One turning vector, and how many steps it has turned:
The counts run from 0 to 421.
231	-277	-82	51	-41	-54	-74	-49	-83	129	-196	-163	-117	-251	-12	-136	53	250	74	-33	-180	77	124	205	-162	-108	257	-114	9	163	54	-119	-186 => 94
43	71	156	114	-143	-10	0	-92	62	243	40	-203	-52	-279	-118	249	-164	-109	-65	15	-62	196	228	-37	-53	7	21	-45	-185	-323	163	-171	-34 => 41
88	-51	-92	-30	171	-134	113	8	134	106	-76	13	-74	13	-114	332	144	-155	190	71	-44	-120	-65	31	-446	-59	105	20	89	108	-162	-175	224 => 236
67	82	-101	-168	31	33	135	-28	-302	44	-65	34	129	-304	171	11	189	19	-25	92	-236	130	-96	143	183	-21	93	120	-91	-281	-164	-178	-153 => 357
161	139	190	-153	-102	-31	59	116	160	179	-114	33	91	-250	22	41	-111	89	166	37	-200	98	-24	348	91	221	-155	96	57	-253	-75	15	153 => 58
87	-80	41	-286	61	-108	146	-199	38	204	12	-90	-118	-220	58	5	57	-24	166	69	109	-144	73	-54	-319	29	-18	131	346	5	-59	-70	305 => 398
217	-262	-166	56	-38	-9	-29	-42	-181	172	-128	-178	-92	-294	-9	-183	-80	270	38	89	-103	117	126	230	31	-62	205	-115	17	254	55	-43	-109 => 93
-158	98	104	219	73	-24	143	-119	-121	65	-59	-124	-223	-219	-197	319	-107	51	-155	48	28	74	-75	-29	-133	166	170	-213	-213	92	137	166	76 => 273
-53	-146	275	69	102	-161	190	-28	135	151	-143	-103	-101	53	-184	329	-203	-124	186	4	83	90	-136	-39	-136	213	21	-22	46	-73	-87	131	241 => 224
277	-15	-55	105	32	152	217	-72	-86	55	-49	-178	-52	-260	15	-173	202	-162	60	113	-9	10	236	171	-106	-116	151	206	-200	-65	-87	-191	45 => 26
-9	80	48	-134	4	24	262	-239	-92	248	136	-84	-217	-153	-15	62	269	57	49	119	-107	-124	-176	48	-244	12	176	127	-76	126	-23	81	269 => 6
76	-74	-191	-29	4	-31	81	44	-190	317	-65	-49	-56	-207	205	111	-66	173	217	-15	63	117	217	5	121	-327	234	-185	184	99	-6	-122	60 => 415
9	153	-30	-308	-114	-247	60	-160	-152	213	44	-141	-18	-234	-33	116	-28	-7	-280	-90	-179	-45	10	104	-108	4	-57	68	54	-337	75	-124	-81 => 378
106	-50	74	-166	250	-27	66	-331	-231	116	-158	72	-99	-223	-140	-63	58	-28	-77	-36	-77	-35	51	-53	-420	118	-72	112	286	-99	1	-126	50 => 121
-19	198	41	-251	-62	-139	27	-156	-46	455	-6	-31	-27	-220	-106	68	-127	25	-24	141	-127	-25	-73	284	-57	259	-218	0	70	0	-12	129	84 => 55
-25	-165	-105	-163	59	-169	94	-224	-212	153	106	81	-222	8	-76	87	26	124	-10	58	-307	-124	-174	-1	-71	163	133	64	236	120	-58	147	250 => 169
39	0	121	-309	-17	-158	234	5	-60	205	-151	-187	33	-230	28	-10	-127	182	-75	-234	113	130	-76	238	-11	183	-217	-36	60	-160	-62	15	3 => 382
224	-211	41	-111	-132	-178	127	-101	-16	-10	-66	-385	-57	-326	0	-121	-102	-151	-139	35	-145	-85	164	14	-71	26	28	229	15	-201	34	-90	-52 => 374
67	-97	-46	-116	77	105	241	-73	-326	95	-58	-116	91	-288	205	-135	66	96	44	67	80	288	-77	183	171	82	40	118	-119	-148	-197	-25	-130 => 359
232	13	184	-43	140	-83	45	-50	-73	-88	-388	27	-83	-331	-92	-90	-44	76	9	-146	-203	-31	178	200	-131	-32	103	137	215	-133	94	-60	21 => 117
114	-231	-124	138	-36	-97	60	-18	60	47	-45	-221	-54	-55	-139	176	199	-93	32	47	-161	-34	-5	137	-266	-112	344	-45	-261	190	-93	-186	-123 => 258
108	-224	-184	143	12	-82	120	-9	-1	74	-146	-244	-79	-37	-109	130	128	14	107	50	1	-14	11	176	-236	-98	288	-90	-256	309	-113	-89	-79 => 257
21	-263	-2	123	83	29	138	50	27	175	7	-5	-17	70	-15	273	67	-14	401	56	141	275	-162	51	-129	67	216	-51	-101	31	-262	-58	23 => 246
48	-166	-180	-22	237	-48	274	6	-437	134	-76	48	-45	69	-93	38	-72	-32	-27	-158	7	190	-19	155	199	90	-20	-9	-149	-101	-273	-55	-22 => 196
-14	83	-86	3	-85	-124	92	27	-195	136	72	26	-74	-33	-102	280	75	38	-85	-51	-345	57	-168	317	62	28	207	-10	-334	-60	-64	6	-157 => 264
138	-46	-306	214	-3	-43	111	232	-4	-84	-52	-38	-65	-79	23	231	-3	7	44	115	-88	36	129	221	112	-170	276	-79	-258	148	-57	-127	94 => 254
22	-303	-43	147	-132	-118	-17	33	109	-3	166	-76	-173	-51	-72	240	-293	172	-74	-90	-107	92	-26	-107	-9	95	136	-37	155	-248	66	-155	245 => 156
-91	241	94	146	74	186	137	-108	-146	147	-96	-31	1	-308	58	284	126	-97	85	176	-216	120	111	-170	52	-134	233	-135	-74	-113	47	-133	50 => 19
107	-287	-292	-102	-36	-237	-39	-29	6	93	125	-1	14	-53	-76	97	-117	-166	-180	62	-242	-101	81	18	-107	40	-82	58	169	-177	-127	-394	89 => 145
181	-321	-136	17	21	-179	115	90	3	-68	-155	-107	-195	-99	-53	-50	-131	214	28	2	-122	-122	-8	157	57	14	137	16	182	251	-43	73	312 => 163
224	62	-64	32	126	-127	164	270	167	-110	-217	105	-46	-24	-30	307	-41	-68	235	-9	-30	-137	93	206	-47	-127	136	132	82	10	-59	-67	327 => 232
129	-248	-41	-11	-3	107	154	32	133	100	-21	-29	106	-194	254	-38	10	49	315	68	-40	120	-57	29	143	146	-32	-31	138	-196	-295	-182	305 => 407
100	-12	-112	-102	25	98	195	-41	-319	5	-14	-11	106	-287	187	-98	121	56	-5	104	-93	213	-69	167	231	74	40	147	-109	-278	-166	-124	-98 => 358
-12	-13	-7	-342	-74	-210	131	-262	-178	268	36	-250	-80	-229	-88	70	-44	-41	-239	-61	-63	-62	41	14	-231	11	-55	87	86	-160	121	-58	-133 => 377
71	-153	166	112	-85	62	188	-101	6	272	-30	-340	-2	-225	-84	-118	-135	-70	69	107	111	254	101	110	50	239	-42	3	-242	-188	-97	-13	-19 => 38
-48	-60	-178	-37	-49	-124	89	-171	-245	244	160	-97	-137	16	-180	203	82	-41	-100	156	-198	-3	-170	187	-139	84	207	-9	-263	197	-65	60	-100 => 262
22	87	-197	-288	19	-58	169	-90	-90	192	149	126	-27	-177	203	38	35	47	57	121	-66	-85	-17	92	53	98	-155	33	251	-85	-163	-99	374 => 402
82	-22	-196	-85	186	-100	173	-147	-427	118	21	176	-45	75	-68	217	104	-188	-94	-130	-279	66	57	-52	-46	-97	124	33	-33	-215	-143	-227	-64 => 193
53	63	-106	-210	254	-27	151	-163	-358	128	-97	200	56	-208	-20	-93	-100	-20	-58	85	-50	48	-2	117	101	274	-293	39	253	-105	-123	-64	115 => 125
